The rows of A fall into 3 groups, and each row is roughly a mix of its group's hidden directions; some rows fit no group.
A (117 x 11):
[[-10 -12  -6  -3  -7 -23  -6 -18 -15  11  17]
 [-24 -10 -15   2 -10 -13   4  13 -18  -5  13]
 [ -4 -10  23  14  10   4   9  -2  20  11 -17]
 [  5  -9  -4   7  -8 -30 -11  17   6  14 -10]
 [  4  -4   7  23  -5  25  -7   7 -13  19   0]
 [-17 -15  17  -6   7   1  23  16  -2   2 -13]
 [ -7  13  -5  13  -7  -5  -2  12 -20 -23 -17]
 [  7   4  21  15  13  16  16  -2  22   2   1]
 [  3  19   1  13   6  -6 -13   4  -9 -28 -15]
 [ 22   7 -10 -10   5 -13  12 -18  14 -17  -4]
 [-26  26   3   2  -8   4   0   7  -7 -17  -3]
 [ 18   1 -17 -20 -10  -3   0  12  15 -19  -3]
 [ 16  -3  -2  18   8 -13 -30   4  -5   7   6]
 [  4  11  12  10  11  12 -33  -3  -6  -6   6]
 [ 19   3  22  -2  -1 -12 -14  20   5  -8  14]
 [ -5  -6 -22  19   8  -2  18  -8   4 -10  21]
 [ -9   4 -14  -4   3 -17  13  11 -18 -26  -2]
 [-29  -6 -10   6  10 -13  -4  19  -6   6  13]
 [  2 -10 -11  10 -23 -18  -8 -18  -8  15   6]
 [-14 -14  -6   1  13 -10   3  22  -7   2  25]
 [-12  -4  -4  -8   1  14   0  14 -20  12  26]
 [  3  -7  36   2   7  -1   9  13  14   1  -3]
 [-15  -9  -4   6  14  -4 -21  11 -16  20  10]
 [ -8  -8 -17  -3  12  -9   7  12  -3   5  32]
 [ -4  10  17   9  25 -12  -2  -1  -2 -24  -1]
 [  8  -4 -12  10  -9  25  16  -1  11  18  12]
 [-16  -8   9  -9  -6   7   3 -13  -4 -27 -20]
 [  8  -5 -19   6   5 -31   1 -16 -13   3  -1]
 [ 17  23  -1  -1  -6 -15   2 -12  -1 -23  10]
 [  1 -11 -10  18  18  -4   9  12   9   6  26]
 [ 13   8 -15  10 -15   6  19  -1  21  15   5]
 [-16 -12  -8 -18 -17 -15 -10  -1 -15  -8 -13]
 [-29  -6  -2   3  10   7   9   6 -26   8   0]
 [ 12   5 -14 -24 -16 -14 -16  -3   2 -12   5]
 [ -2 -13   2 -16  -2 -20 -30  -3  -5   5   8]
 [ 21   3  -7  -6  -3  11  -5   3   8  32   9]
 [ -7 -18 -13 -10 -15 -19 -17  -5 -12   0 -15]
 [  2  -8   3   1  28 -21  -9  14   2   1  17]
 [-13  12  -6   9   5 -20  16  16  -1 -12  19]
 [  0 -13   1   5  -1  -1 -17  -2  37   2  -1]
 [ 25   4 -17  13  -6 -19  -2  -5  -4 -15 -10]
 [ 14  -7 -17   5   5  -1 -14  -5  -4  11 -31]
 [ -3 -16  -8  32  14  -8   8   4   8  -7   9]
 [ -5  12  -2   8  -5  -6   5  31 -10 -20   7]
 [ 10 -18  -5  -8   2   1 -10   6  25  23   8]
 [-11  16   1  13   7 -12  16 -22  17   0  -8]
 [  3  -7 -13  34   8 -17  -3  -9  -1  -6   1]
 [ 26  16 -27   5   5  -9   5  -2  -1   3  -6]
 [-10   2 -12  -3   1  -8  21  19   7   1  26]
 [ -3 -24 -29   5 -11   0   6 -15   4   0   2]
 [  1  -2   7  14  14 -22 -21  16 -14   8   3]
 [ -1   7 -21   6   5 -23   1  12 -25  -3   6]
 [  4  -2  22   6  18  12  -6  -3  15  21  11]
 [  4  -8 -10  -8   8  13  -8 -19  -2  23 -20]
 [-12  -6  -2   0 -30  19  11  11   1  12  -6]
 [-21 -16  16  -4  12  11 -17  12  -9   6 -11]
 [  7   8  -7   0  29 -19   8  -6  -7   7  18]
 [-19 -10   0  -5   9 -25  -9   7 -15 -18   1]
 [  4 -27  -9   5   8 -17 -17  11   1  16   3]
 [ 21  -3  -8  -5 -21 -16 -20  -9  11  -2  -2]
 [-10   3   1  26 -17  13  -5   5   7   5 -22]
 [-17 -13 -12   7 -22 -14  -5  13 -18   4  -5]
 [ 16  10 -22  22   0  -3   7  -1  -8  19  -5]
 [  7 -18  15  -2  16   2  21 -19   6  13  -2]
 [ -9 -10   0 -24 -10  -3  14  23  11   9  10]
 [ -5   7   1  20  19  10   8  12 -11  23   8]
 [  0 -26 -19 -17  -3   8  -3  16  -6  14   0]
 [-11  13 -16   2  -9  -4 -16  21 -15 -16  -5]
 [  2  -6  18 -16  27 -13   2  15   9  -9   2]
 [  7   0 -16   9 -10  -8  -1 -30   4 -12 -17]
 [ 15 -17   5  19   8 -18 -10   6  10  19  -3]
 [-13 -11 -19  13   4  -5 -15   5 -18  21   0]
 [ 12   2  -6  -5 -31  10   2 -10  15 -10 -12]
 [  1   2  26  -3  -8  13  -8  14  22 -10  10]
 [  6  16 -25  15 -10 -13 -12  -3 -10 -13  -5]
 [-10   0  10  18  19 -10  11   5   6 -26   3]
 [ -4 -12  -6 -10 -22  18   5  23 -10  -5 -11]
 [-15  -7 -19  -5   8 -11  11 -11 -26  -1  -9]
 [ -4   2  20 -25   9   8  12  13  17  -9   1]
 [  6  -8  -8  -4  -5   0 -23   6   7  23  22]
 [-24   6  -5  15 -14  -9  17  11  -7   1 -16]
 [-18   0 -16  16   6   6 -22   9   5   5 -20]
 [-13   7   6 -21 -24  14   8  -4  -6 -10 -15]
 [-13  15   8 -17   0  11  -1 -13 -20 -20   0]
 [ -5   4 -25  -6 -22 -11   0  -2 -21   0   7]
 [-19   5 -12  -4  11  12   8  16 -26   0  -7]
 [ -7   2   0  25 -24   6   3  22  -8  -2  -5]
 [ -2   0  14  -2  -2 -22  -8   0   6 -16 -28]
 [ 17  -6   7 -19   5  -3   0   5 -25 -11  19]
 [ -6  -4   4  -6  17  19   5 -31   3  10   4]
 [-26 -14   4   6  -7  18  12  -8 -12   6 -15]
 [ 17   6  22 -11  23  10  -4   0  18   4  -1]
 [ 28   8   3   3  -4  14 -13 -15  -2 -20  -2]
 [ 14  23  -2   5 -11   3  15   6  12  -3  24]
 [-23  -9 -28   0  -1   7  -4   4 -15  13  -7]
 [ 19   5  -7  -7 -27   7 -13 -12  16  10   3]
 [-22  -1  -8  -1   3   5  19  10 -21 -17 -12]
 [ -1 -19   3 -13   3   6  -9  34  -5  -3  -7]
 [ -2 -21  -7  -3  17 -11  -6  21  16   9 -14]
 [ 11  15  11   7  21  21   5  14  14   8   3]
 [  4   1 -16 -16 -16   6  14  10  12  21  15]
 [ -3  22   6  21   2 -21  10 -16   9  -5  -4]
 [-11 -17  15 -22  -4  11 -15 -17   9   5  -4]
 [ -2 -18   8  -8  23  12 -18   0  -2  18  11]
 [ 22   5   6  -3 -11  19  -4  -8  12  20 -14]
 [-20  -5  -7  -6  23  -9  14  -2 -23  -7  -3]
 [-14  -1   9   9   2 -11   2  26  18  -1 -19]
 [  7   9  -1 -33  -2  14   8   0  11  11  12]
 [  3  12   0   0  27  -3  23   8   2 -21  -1]
 [ -9 -14  11   2  16  14   4 -21   3  21  -9]
 [  5  15  -6   6  16  25  11   1  -1  24   0]
 [-18 -11  11  -5  20  21   7 -16   0  13  -4]
 [-18   4  -3  -4 -21  13  27  11   3  -8   5]
 [ 17  16  11  24   5  10  11  -5  18   0  -7]
 [ -2  19   1  19 -30   3   8  -9   7   0  -5]
 [  4  -4  -4   7  10  -2   4 -18 -36  -1   4]
 [ -8  -9  32  12  -7  11   2   0  19   1   8]]
One row of each group comes first, with its name. Which group is each row after those in?
[  4  -6 -11 -11   6  -5  16 -29   3  -9 -17] => M
[-21  -6  -7 -19 -15 -10  -7  -2 -20 -12  -7] => U
[-22  -2  -9 -26  13  -8  10  13  -8  -1   9] => R

[ -6 -13 -18 -33 -13  -5   2  -4   4   4   3] => U
[ 16   3 -13   1   4 -16 -24 -19 -10  10  -4] => U
[ 18  -5  13  10  25  -1  -3  -2  18   0 -17] => M
[-18  -1  -9 -11  -7  13 -18  23  13   9   3] => R
[15 17 11  0 -3 22 -3 11 21  7 12] => M
[ 11 -19  -8 -12  -3   0 -21   1  -3  27  -2] => U
[ -3   0  -8  13  10 -26  20 -11 -13  -1  14] => M
[ -2   5 -29  -8  -6   1   5 -14 -20  15  -3] => M
[ 2  5  1 -7 40 -7  5 -1 -4  4  7] => M
[ -5   1   4 -16  31  -7   7 -19   8   1  12] => R
[  8 -13  -4 -24  -1  -8 -17 -20   8  -6 -14] => M
